Each path below is one point turned by a fixed rotation once a step. After each direction that follows a path, write how fast that rotation turns it, in degrees each step (0 if it stays still).
Each turn is a multiple of 5 degrees from 10 to 175, or 0.
Each row of a path follows its step; steps can be skipped.
path 1
step 0: [ 18  -3  35  20   2 -12  19  -4  -1  31  -7  11 -53  -4  38  33  10  77
 -58  11  -4 -41 -38 -23  18   0 -22 -10 -15 -26 -29 -12  55  29  -5 -21
  79  30 -26   1 -45  21  34   3]
step 1: [ 57   7 -31   7   6 -10  17  -2 -31  36  16  -2 -22 -53   4 -31  -5 -20
  38 -63 -29 -30 -32   0  -4 -13 -27  25  -2 -16 -35 -11 106  -4   8 -11
 -16  56  39 -23  26  12  -5 -11]
step 3: [ 24   9  44   1  17  38  -9 -72 -12   5  23 -55  30 -15   0  25  30  34
 -45  29   6 -23 -16 -10  -2 -69 -25   1  30  33 -13  11  17   1 -28   4
 -12  27  35  64 -70 -26   5 -12]
step 4: [ -8 -17  -6  61  49 -20  26 -65 -14 -53  33  18  19  -8  50   9  40  20
  34 -49 -33 -21 -34  23  11  10  17  -2 -12  47   1  29  50 -37 -19 -57
  -9   7  -2  -5 -15 -17 -29  21]
step 5: [ 21  -7  16  35   5 -41  27   4  15  -2  -6   6   8   7  14 -26  -3  15
 -73 -10 -21   2  35  25 -21  39  36  82   4 -40  -3  52  25 -29   8   8
 -16  46 -26  -7 -53  25 -69 -11]
step 8: [ 59 -67   5  30  17  10  -7 -53  -7  56  10 -34 -47  21  30   0 -18  41
 -26  32 -25   0  -1 -48  19  31 -44  31  28 -14   8  28  28   1  20 -23
  39  11 -45 -32 -10  28  -7  22]
step 10: [  7  11 -36 -70 -58 -29  66 -29  -6   9 -29   5  22 -25 -25 -26 -19  24
 -45  -2   6  14  -7 -49 -23 -32  -4  -2 -20  -4 -89   4  38   3 -15   6
  14  40 -28   1 -19   5  19 -32]
step 11: [ 52  21   8  12   8  33 -25 -30 -13 -10  12 -38 -19 -80  10   3 -12  60
 -16   7   1 -39  -4   2  16 -34  -8 -42  44  36 -40  14  38  19  16 -36
  11  34  -5  30 -18  20  69  38]
step 13: [-54  -8  -4 -21 -19 -29   3 -48   2  -1  28  -3  41  50  21  -1   4  39
 -42  10 -23 -18 -14   9   9   3  26  20  14   4 -13  22  64  24  34   6
 -53  70 -28  25 -44  36 -60 -15]
[-17 -13  -2  -9 -15 -15   5  -1  21   0   0  16   9 -11  -9 -16   6  -8
  -6  21 -11   7  -8   8  10   0   4  -7   7  -8  -3  17  11  -5  -3  -7
   9 -11  -5 -10  -2  -9  -5   2]
135
[  6   2  10 -12   2  -5 -17  -3   4  -1  -5  -3 -11  19   8  -1  -5   5
  -4   5   1   2  -1 -11  -4  27   1  -1  -7 -10  -4   8   9  -9  -6  15
  18   0   9  -8  28 -16   7   0]
40
[  2 -18  -3  11 -16   5  -4  10  -6  -3   9  -5   1  11   1  -9  -1 -11
  17 -17  11   4  -9  -6  10   9  17   1 -14   3 -17  14   6   1 -12  -3
  -9 -14   8   6 -14  -1  15  -9]
135
[-11   2   6  -2  -3  12  11 -13   0  -5  -4  15  -8 -10  -2   6   4 -20
  14  -6   9  -9  17   9  -6   9  -9  12  -2  24   2  -7  16   2  -2  -2
  -3  -3  -3 -13   9 -20   5 -13]
135
[ -2   8  -7   3  10 -16 -13  -2   4 -20  15   0  -3   6  10   1  -2  -1
  -6   8   8   1   4  17  10 -12  10   2   5  12   5  -4  17  -8 -16  13
  -9   9  24   5 -10  -7 -14  -2]
35
[  0  -6 -15   0 -20   2   6  -3   7   3  10  15   6   7  13   3 -18  19
 -24  -5  20   4   2  -2  -9   4  12   4   1   9   1  -9  -3 -12   5   5
  -1  -6 -21  -2   1   1  -6 -13]
135
